In the rows, 128 means zero.
Turns, then the turns between two rows, first turn first; the first pair answered
k_508 (before -> after):
[120  97 133 128 107 121 109 152]  ->  [125  96 112 128 136 123 105 145]
[163 127 123 165 157  94 145 102]  ->  [161 145 149 159 121  83 142 101]
[162 145 138 116 145  97  92 120]  ->  [153 129 171 119  98 108 114 146]
k_585 (before -> after):
[119  98 126 145 160 134 182 109]  ->  [136  73 136 144 102 100 151 129]
[139 137 155 120 144 137 145 166]  ->  [143 136 159 118 124 124 131 166]
[115 117 164 107  81 116 103 173]  ->  [ 84 178 163  90 126 131 106 130]
k_563 (before -> after):
[143 116 114  90 123  81  99 140]  ->  [145 160 147  86 115  88 126 128]
[109 139 131 144  37 110  93  80]  ->  [110 118 121 150  37 112  81  88]
[214 153 166 130 147 104 159 161]  ->  [214  99 137 143 140 109 152 178]
[169 136  78 171 145 126 152  96]  ->  [165 134  70 163 158 120 132  95]
Pairs:
Between the rows of a pair lie 2 to 3 turns.
[113 146 147 113 124  94  93 188]  ->  [125 182 154 119 154 108 129 170]	k_508, k_508, k_563
[163 119 101 144 117 140 190 133]  ->  [127 173 153  88 100 101 122 124]	k_563, k_563, k_508
[ 77 137 136  96 173 151 130 111]  ->  [ 76  91 108 107 165 156 124 126]	k_563, k_563, k_563
[ 87 154 188 111 122 158 174 147]  ->  [153  86  87 128 195 118 107 140]	k_508, k_585, k_508
[157 124  87 121 133 119 112 128]  ->  [147 154 142 114  90 119 134 137]	k_563, k_508
[143 157 129 131 125 139 113  76]  ->  [131  82 126 139  87 152 113 124]	k_508, k_563
[ 96  90 143 111 144 123 103 168]  ->  [116 112 137 129 180 149 156 159]	k_563, k_563, k_508
[108  94 120 132 133 141 132 144]  ->  [101 117 126 116 125 119  96 119]	k_585, k_508, k_585
[133 102  84 135 104 122  97 111]  ->  [122 126  76 136 143 146 122  97]	k_585, k_585
[151 119  77 132 171 118 100  96]  ->  [120 174 119 127 168 148 148  83]	k_508, k_585
[144 173 120 150 134 134 151  84]  ->  [142 107  75 152 145 129 112 103]	k_563, k_563
[104 136 126 128 137 161 153 138]  ->  [ 99 158 137 114 120 144 126 122]	k_585, k_585, k_585
[110 145 123 145  71 132 136  97]  ->  [105 111  84 155 103 151 139 106]	k_585, k_563
[152 114 129 128 118  99  87 134]  ->  [121 151 128 127 176 145 137 121]	k_508, k_585, k_585
[126 149 191 106 144 131 134 136]  ->  [150 102 119 140 182 145 142 137]	k_563, k_508
[125 145 167 114  97 112 132 146]  ->  [139  88 101 131 146 125 130 155]	k_563, k_508
[116 113 145 113 155 158 151 161]  ->  [117 140 127 100 177 135 111 128]	k_563, k_508
[153  85 132 127 175 141 147 191]  ->  [143 164 163  90 181  99  89 143]	k_563, k_508
[116 133  97 120  94 113 108 109]  ->  [116 139  90 133 125 147 154 108]	k_563, k_585, k_563
[139  97 112 142 122 124 126 137]  ->  [137 159 142 124 135 115 133 115]	k_563, k_563
[119 122 128 125 124 110 108 114]  ->  [116 120 133 119 146 118 113 122]	k_508, k_508, k_563
[ 85 150 131 129 124 134 109  89]  ->  [108 111 131 156  84 144 148 120]	k_563, k_585, k_585
[148 102 153 124 118 117 119 155]  ->  [131 113 167 121 118 133 132 155]	k_585, k_508
[ 91 152 121 117 114 152 128 138]  ->  [ 96 126 113 112 115 136 102 154]	k_585, k_585, k_563
[147 140 146 135 123 128 130 110]  ->  [142 100 130 138 127 133 120 132]	k_508, k_563
[166 171 137 146 111 142 129  65]  ->  [149  67 102 153  99 150 108 128]	k_508, k_563
[127 138 161 129 166 136 141 103]  ->  [136 111 163 139 146 141 158 130]	k_508, k_585
[133 164 134  95 161 142 139 133]  ->  [162 118 136 101 107 118 119 165]	k_585, k_585
[161 124 110 131 159 143 140 125]  ->  [152 154 117 120 154 135 121 104]	k_585, k_585, k_585
[120 172 161 133  82 125 145 118]  ->  [137  89  72 162 130 137 127 133]	k_563, k_508
[ 68 114  91 116 170 154 129 120]  ->  [ 86  93 111 105  93 102  78 136]	k_585, k_585
[170 186 156 130 167 112 158 105]  ->  [194 122  88 162 161 120 154 109]	k_563, k_508, k_563
[104 114 135 134 154 164 169 161]  ->  [ 93 142 141  98 150 116  80 138]	k_585, k_563, k_585
[142  82  59 155 124 157 138 101]  ->  [145 140  74 155 136 161 154  70]	k_508, k_563, k_585
[139 167 150 141 127 114 145 102]  ->  [139 138 164 147 103 122 159 130]	k_508, k_585
[150 164 105 131 180 119 127  86]  ->  [164 103  87 167 138 139 163 112]	k_563, k_563
[106  95 123 105 127 163 159 156]  ->  [ 98 111 128  79 124 127  96 143]	k_563, k_585, k_585
[106 129  98 118  82 118  70  88]  ->  [115 150  74 128 136 134  90  65]	k_585, k_585, k_508
[126 173 124 128 139 118 124  93]  ->  [118  94 114 147 111 146 148 148]	k_508, k_585, k_563
[171 142 174 130 187 133 164 171]  ->  [182 109 182 125 107  92 111 178]	k_563, k_585
[135 133 199 106  92 113 138 177]  ->  [113 159 184 113 160 154 177 163]	k_585, k_585
[145  76 131 122 103 139 156 156]  ->  [154 147 115 103 177 119 126  97]	k_508, k_563
[116  95  41 113  92 148  92  70]  ->  [113  90  38 119 113 164 110  75]	k_585, k_585
[206 107 125 144 163 105 146 155]  ->  [193 133 168 120 117  76 113 151]	k_563, k_585, k_508
[129 132 134 129 174 135 142 150]  ->  [134 163 137 123 167 125 131 125]	k_563, k_508
[169 115  66 161 112 118 123  96]  ->  [157 162  78 150 129 120 127  73]	k_585, k_585, k_563
[135 133 144 105 140 155 174 151]  ->  [125 117 121  89 168 147 126 155]	k_563, k_563
[123 140 149 143  84 152 176 132]  ->  [163  93  79 152 126 117 118 124]	k_508, k_585, k_508
[135 151 106 141  88 125 107  74]  ->  [118 167 125 146  89 148 143  77]	k_585, k_508
[128 148 167 129  95 110 135 117]  ->  [117 141 156 137 139 149 174 122]	k_585, k_508
[113 107 136 116 114 121  91 150]  ->  [ 98 126 118 114 162 144 104 135]	k_508, k_585, k_585
[177 151 112 139 106 102 116 102]  ->  [168 167 103 136 123 118 129  90]	k_563, k_585
[173  94  99 147 156 124 159 157]  ->  [188 125  97 159 116 108 159 121]	k_508, k_563, k_563
[ 95 175 129 127 113 146 106  76]  ->  [119 101 112 161  65 153 136 119]	k_563, k_508, k_585
[132  74 108 139 105 121 128 159]  ->  [144 131 103 133 184 128 146 127]	k_508, k_563, k_585
[117 151 141  89 168 115 114 144]  ->  [139 140 161 120 118 132 169 158]	k_563, k_585
[ 60 119 146 128 109 175 134 125]  ->  [ 65 134 123 124 161 176 129 111]	k_508, k_563
[157 120 136 133 101  77 106 129]  ->  [145 111 132 121 132  76  92 142]	k_508, k_563
[ 67 165 132 132 119 176 163 101]  ->  [ 69 160 124  95 180 137  98 113]	k_585, k_563, k_563
[164 111 107 104 200 131 150 126]  ->  [178 155 167  96  99  92 131 108]	k_585, k_585, k_563
[112 136 143 126 108 116 113 109]  ->  [122 103 127 146 134 141 153 132]	k_585, k_585
[136 137 166 118 183 124 147 158]  ->  [150 137 171 139 145 133 180 153]	k_508, k_563
[184 114  86 159 109 104 127 114]  ->  [134 192 137 137  98 122 139  85]	k_585, k_508, k_585
[ 86 124 113  97 130 117  63 102]  ->  [100 132 124 145 124 182 187 114]	k_585, k_563, k_563
[135 105 133 101 153  92  83 177]  ->  [115 154 142  87 176  99  86 145]	k_508, k_585
[125  52 125 148 109 104 117 203]  ->  [100 118 171  98 134  78  72 187]	k_563, k_508
[151 129 129 118 122  93 108 128]  ->  [149 153 139 135 122 124 164 113]	k_585, k_563
